A single turn carries every row of the set below to another of its rows. Some are shown first; where does it send the rows asked next?
pafef: [ 11  -4   0   7   0  -3  -4  -4 -14  13   7  -7   2  12  -1   5   5   4
 -10   4  -5  -9   9  -6   0  -1  -3   5   2   5  -2   3  14  -8  -2  14
  19   9  15  15  14  -2   5   6   0 -17   3  -3   6]
Dodu: [  1   3   1 -10  -1   2  11   4   8 -11   5 -11   4  -2 -10  -4  -6  -9
  12  -7   7  -4  -4   1   7 -10   1  -7   0  -3   3   5   9  13  -8 -10
 -13  -6  -1  -3 -12  11  -5  -3  -5   1   2   0 -11]
vebog: [  2 -11  -1  -1 -12  -2  -9 -13  10   5  19   7   1  -3 -11   7  -1  13
  -7   8  15   9  15  -5  -6  12  10   3   5  -6   0   3   3   4   6   5
  19   8  14   7  12  -5   3  -8 -11   4   4 -14  -1]
dum: [  0   2   4 -17  -3  -3   8  -5   2  -4   7  -5  19  -7  -9  12  -3  -3
  -4   9   0   6  -4 -25   0   2  -9   1  -5   2  -1  -3  -3  15   5   6
   7   3  -2  -7   1 -15   4  -7   0  -2  -3  -6 -10]
faben: [ -3 -13  -3  -7  -2  15   5  -7   2 -11 -15  -7   8  -4   4  -6   7   5
   5  11   0 -11  -3  -2  13  -9   3  -2   3 -13  -1 -16   0  -6   0  -4
 -13   5   4 -10  -7   7   5  -4   4  11   5   6   0]
nini: [  7  -8  -4   3  -2  -4 -10 -13   1   8   9  -3 -14  -4  14  16  14   3
  -7   2 -15  20   6   3   2   5  14  12   0   5  -8 -13   7  -2   9  -4
   8   1  -6  -9  10   1   5  -9 -12  -3  -8  12  -9]
Mutid: [  4  -6   8  -3   5   5  -8   5 -10  -2   5   4   4   0   1  12  19 -10
   2  -9   5   7  -3  -5   6   1   9   9  -5   7   2  17 -11  -3 -15  -3
   7  -7 -16   3   6  13   0  10   3  -3  -2   9  -1]
Tonev: [  0   7   0  -1   5  -3  -2  -8 -15   5  -4  12 -16  -4   5  -1   0   9
   0  -3   0  -5   1   0  -1 -23  13  -4  -2  -2   1  -2  -2  -3 -21   3
   3  -5  -1  -8   4  30   4  -5  -1  -7  -8   0   0]
papo: [-14 -17  -7   1 -14  12 -14  -2  -5   3  12  -3   4  -5  12  14   1   7
  -3  10 -14  -1 -16   6   1  -6  -4  -8  -2   4  13   4   3   5  -8  -3
   0   0   4 -23  -1  -8   1   4  -1   7  -1   5   3]
semat: [ -5 -20  -2  -6   0   5  -4  -5  -7   4   8   3   6   4   6   5   3  18
  -2  25 -10   4 -11  -8   4  -2   7   3  -9   8  -5  -1   6   3   9   7
   9 -10  -9   1 -11   0  -4 -11 -12  -3  18 -12 -13]
Vev: [  2  -4  16   2   7 -15 -13  -9   8  18   0  10   5  -5  -8   4   1   4
  16   6   4  -5   3   7  -8 -11  -9   6   7  -6 -15   6  -7  -4   0   6
   1  -1   2  -4  -4   4  -3 -13   0   2   2  16  -2]
tef: [  0  -6  12   3   0   1  -9 -13  -5   1  -2   2   8   7 -15  13   3 -18
  -3   6   6  -9  -2   2   2   6   2  -3   0  13  12  -8  -3  -2  -1   0
   8  13   4  -2  -4   5  11 -20   4  10  -6 -13  17]
nim: [  1 -16 -17  -3   1   2  -7  -4   7 -10  15  -6   0  17  -3  -4  -9  18
  -8  10   9   7  -7   2   0 -11  11  -7  -4  13  -1   0  11  -1   1   0
  -9  10  -5   2  -8  10   6  -6   0   4  -9   8  -9]
Dil: [ -7  -8  -4   4   4  13   8  12   4   5  -7 -10   8   5   2   3 -14   1
   2   4  -2   3   5  -2  -7  -6 -10  -6 -10  19 -19  -7   3  -2  17  -2
  -4   2  -7  -1  -5  -9   4   1   1   8   1  -8 -11]
bip: [  5   4   6   4   6  -8 -18 -13  -1  18  -5   6  -9  -6  14   7  -1   9
   2   9 -13   2   7   1   4  -2 -10   8  -2   6  14 -13 -19   1  -5   2
  13  -2  12  -2  -7  -3   3  -8   0 -10  -6  -9  -2]
Semu: [  4   0  -4   0 -12 -10  -8 -11  -4  -3   6  -6   6   1  -9  15   0   9
  -2  13 -19   6  -5  13   6  -2   2  -7   0  -7  -3  -1  -5  15 -16 -10
   2   2  -9  -9 -11  -7   0 -19  -8   2   0   5 -17]
Piva: [-12   9  -5  -7  -3  -8   3  -1 -15   1  12  -5 -11  -5  -6   0  -2   7
  -6  -8   6   1   1   0  17   9   8 -15 -11  -2  -2  -3   3 -18   5   3
  18   3  -4  -5  14   4  11 -10   6 -13  -3   0  -4]
ropa: [ 15   4   1   4 -12  -6   3   9  12   0  -9  13 -11 -11  15  -7  -5   1
   6   8  11   2  -6   5   1  -1   7   4  -4  -1   9  -5   0  -3  -1  13
  13  -8  -2 -13   4   7  13  -8  -3 -16   7  -2 -18]
pum: [  3   5 -12  22 -17  -9 -16   6   1   5  -8   2  -3   6  -4   2  -5   6
   1   3   5  10  12   8  -8   8   6  -2  12  -6  -4   3  -2  -8  -8  -2
  -7   4  -1  13   2   2   4   2   0  -3   3   2 -18]
Motus: [-12  -9 -11  11  -9   8  -5  -2  -9   4 -13  -3 -13   3  -3   5   0  -5
   0 -10   7   7   2  13  -4   0  14  -8  -9  -1  10   5  13   4   8  -2
   0   2  12 -18 -14  16  -3   3  -4   0   2  -3   5]
Sab: [ -2 -14   2  -6  -5  -8  -1  -9   4   2 -15   0  -9  -7   1  -4   3   3
  12   8   1  -2   7 -27   1  -2   4   0  10  -2  -1  -1   4  -3  30   5
  -1   6  -2 -10   2  -1   5  -3  11  -8   4  -7   3]
nove: [  0  -2   8  14   1   4   0   8  10   0  -6  -1   2   7   9  -6   7   4
   3   8   2 -13  15  -2  -5  -8  10  -5   9  10  -7   8   6  12   1   6
  18  -7  11  11  18  24   5  -4   1  -8   0  -5   3]
firi: [ -1  10   8 -11   1  13  -3  -3   1   4  11  -7  10   2  18  13   3   9
  -4   3  -3  -7 -10 -13  -3   5   0   4   6   0 -11 -13  11   1  16   0
   2  -8  -6 -13  -4  -1  -1  -5   5   4 -11   9  -5]
Bib: [  2   5  13 -15   8   5   5  -2  -7   8   6 -15 -16   4   2   4   1   0
  -1 -11   6 -13  10  -7  -7  -8   7  -8  -1   1   6  -3 -17   3  11   2
  10   7   3   2   4  -1  15   3   6  -5  -5  -8  15]
fibat: [  2   6  -3  12  -1   3   2   8  -3   4   7   8  -1  -9 -10   2   2 -13
  10  -4   1  -4   4 -14   5   2  21 -11   8   7  -6   2   8  -6  10  -8
   6  -8  -3  10  12   8  -2  -2  -8   0  15 -22  -4]
Vukos: [ 11  -2 -20  17  -2  -4 -18 -13   5   3   0  -3  -4   0   5   3  13   3
   2   4  -8  -7   9   9  -1  -8   5 -10   2   8 -19   2  -5  -3  -8   9
  14   2  14  15  -4   7  -4   0   8   0  -4 -14   6]
tek: [  2  -6   0  -9   2  -2 -22  -7  14   1  -9  -4 -20  -5   1  -1  -2   7
   4 -14   1  -5  -1  13   0  13   0 -19   1  -1  -3  -3  -4   3   3   5
   5   2   2  -3   0 -15   5  -7  -9  -5  -6 -21  -2]

dum -> Dodu
Vukos -> pafef
Now find these:
nini -> Sab
bip -> Bib
tek -> Piva
fibat -> pum
Vev -> tef
semat -> Dil
papo -> firi

